M = [-22 -52  29  61   8  10   6  12 -21]
M[-9] = -22
M[-1] = -21
M[4] = 8

W = [131.6, -73.2, -130.7, -102.3, -150.8, -144.5, -123.3, -60.1, -143.6, -141.8, -164.4, -188.3, -115.7, -38.3, -90.8]
W[0] = 131.6
W[14] = -90.8
W[3] = -102.3
W[10] = -164.4
W[2] = -130.7
W[8] = -143.6
W[9] = -141.8
W[6] = -123.3
W[13] = -38.3
W[7] = -60.1

B = [11.2, 14.9, 10.5, 16.6, 13.8, -14.9, 18.0]
B[0]	11.2
B[5]	-14.9
B[1]	14.9
B[2]	10.5

grid =
 48   33   22   55   19
 45   37   39   30  -40
-37  -38   21  -41   41
  3  -25  -26  -35   30
-33   45  -32  -46  -51
 38   32   45   38   29
 41   10   40   33   39
 19   38   33   42   19
 34   27  -39   45   32
-55  -56  -30  -25   34
-27  -42   33  -31   -5
 35   -1  -40    6   33
-17  -56   43  -31   31
 32   25   43   40   51
-37  -27   53  -38  -22
 31   41  -59   26  -25
grid[-16][0] => 48
grid[2][4] => 41
grid[11][-3] => -40
grid[4][0] => -33
grid[-11][-2] => 38
grid[5][2] => 45
grid[9][-5] => -55
grid[5][-5] => 38
grid[-13][4] => 30
grid[-16][-4] => 33
grid[-14][0] => -37
grid[13][-3] => 43
grid[:, 2] => [22, 39, 21, -26, -32, 45, 40, 33, -39, -30, 33, -40, 43, 43, 53, -59]
grid[10][2] => 33
grid[-9][-2] => 42
grid[8][-4] => 27
grid[-3][-2] => 40
grid[1][-3] => 39
grid[:, -4] => [33, 37, -38, -25, 45, 32, 10, 38, 27, -56, -42, -1, -56, 25, -27, 41]
grid[-10][-2] => 33
grid[-11] => [38, 32, 45, 38, 29]
grid[-15][-5] => 45
grid[-9][-3] => 33
grid[0] => [48, 33, 22, 55, 19]
grid[-10][-3] => 40
grid[15][3] => 26
grid[-3][1] => 25
grid[-16][-2] => 55
grid[-12][1] => 45
grid[11] => [35, -1, -40, 6, 33]
grid[10][4] => -5

arr =
[[ 16  63 -11  48]
 [-55 -43 -18 -14]
 [ 21  21 -10  64]
 [  7  38 -64  -2]
 [ 28   6   6 -20]
 [ 55  76 -37 -70]
 [-19   3 -27  40]
 [-75 -64 -44 -71]
 [-54 -19  34  18]
 [ -6  26  20 -76]]
arr[0,-4] => 16
arr[2] => [21, 21, -10, 64]
arr[0,-1] => 48
arr[1,-4] => -55
arr[-3,-3] => -64
arr[-8,-1] => 64
arr[-1,-2] => 20
arr[-5,0] => 55
arr[-5,3] => -70
arr[9,0] => -6
arr[0,2] => -11
arr[1,3] => -14
arr[9] => [-6, 26, 20, -76]
arr[-5] => [55, 76, -37, -70]
arr[-7,-2] => -64
arr[-7,-3] => 38
arr[:, -3] => [63, -43, 21, 38, 6, 76, 3, -64, -19, 26]
arr[-4,0] => -19

A =
[[-28   0  16 -17]
 [ -3  -2  11 -19]
 [ 31   2 -42  58]
 [-63   6  23  -7]
 [ 30  -3  11 -27]
 [ 45   2  23 -35]
 [ 13  19  45 -16]
 [ -9  -4   8 -19]
 [-19  24  49  -4]
 [  1  -9  -8 -12]
 [-14   3 -17  32]
 [-35  -3   9 -15]
 [ 39   1  18 -29]
 [ 17  19  45 -18]
 [ 10  10  30 -18]
 [ 43   5  29 -32]]
A[0, -4] = -28
A[-16] = [-28, 0, 16, -17]
A[13, 3] = -18
A[:, -2] = [16, 11, -42, 23, 11, 23, 45, 8, 49, -8, -17, 9, 18, 45, 30, 29]
A[8, 1] = 24
A[14, -1] = -18
A[-3] = [17, 19, 45, -18]
A[-13] = [-63, 6, 23, -7]
A[14, -4] = 10
A[0, -3] = 0
A[7, 2] = 8
A[0, 2] = 16
A[11, 0] = -35
A[7, -3] = -4
A[-5, 1] = -3
A[3, 1] = 6
A[:, 1] = [0, -2, 2, 6, -3, 2, 19, -4, 24, -9, 3, -3, 1, 19, 10, 5]
A[-7, 1] = -9
A[10, -3] = 3
A[2, -2] = -42
A[-10] = [13, 19, 45, -16]
A[13, -4] = 17
A[-4] = [39, 1, 18, -29]
A[11] = [-35, -3, 9, -15]
A[6, 3] = -16
A[9, -4] = 1
A[-8, -1] = -4
A[4] = [30, -3, 11, -27]
A[:, 0] = [-28, -3, 31, -63, 30, 45, 13, -9, -19, 1, -14, -35, 39, 17, 10, 43]
A[4, 1] = -3
A[-15, -1] = -19

data =
-18    7  -13   15   -6    9    6   -7    6    1   -5   -4    3   23
  1   -6  -11    6   30    6  -11    5   14    4  -13   -2    0   14
 11  -19   13   -8  -21    6   -1   12   -5    1    5    0   -1    3
  1    8    3   -7   -2   14   -8   20   15    3  -13    4   30    2
 18   -6    8   -2    9   -3    5    2   13    0   10    9   -4   19
 -2   -5    4    2   11  -10   -3   -8    2    0    9   19  -12   14
  1   14   -2   10   17   -5    4  -12   19    4   13   -7  -16    5
 -7    4   -3    1   -4   10  -12   11    7    2  -28    8    5   -3
 19   -1    4   -2    4    7    1   -1    1    3  -22   12   15   -4
data[0,0]: -18
data[3]: [1, 8, 3, -7, -2, 14, -8, 20, 15, 3, -13, 4, 30, 2]
data[8,0]: 19
data[0,13]: 23
data[7]: [-7, 4, -3, 1, -4, 10, -12, 11, 7, 2, -28, 8, 5, -3]
data[1,8]: 14
data[6,0]: 1
data[3,0]: 1
data[0,4]: -6
data[8,2]: 4
data[3,9]: 3
data[2]: [11, -19, 13, -8, -21, 6, -1, 12, -5, 1, 5, 0, -1, 3]
data[8,10]: -22
data[:, 2]: [-13, -11, 13, 3, 8, 4, -2, -3, 4]
data[2,10]: 5
data[6,9]: 4
data[2,4]: -21
data[:, 4]: [-6, 30, -21, -2, 9, 11, 17, -4, 4]
data[7,1]: 4
data[6,8]: 19
data[1,1]: -6
data[0,2]: -13
data[5,5]: -10
data[8,11]: 12
data[3,5]: 14
data[8,6]: 1
data[:, 9]: [1, 4, 1, 3, 0, 0, 4, 2, 3]
data[:, 3]: [15, 6, -8, -7, -2, 2, 10, 1, -2]
data[4,11]: 9
data[2,0]: 11
data[4]: [18, -6, 8, -2, 9, -3, 5, 2, 13, 0, 10, 9, -4, 19]
data[0]: [-18, 7, -13, 15, -6, 9, 6, -7, 6, 1, -5, -4, 3, 23]
data[5]: [-2, -5, 4, 2, 11, -10, -3, -8, 2, 0, 9, 19, -12, 14]
data[0,5]: 9
data[5,4]: 11

a = [-61  31 -27 -62  10 -70  36   2]
a[0] => -61
a[-6] => -27
a[1] => 31
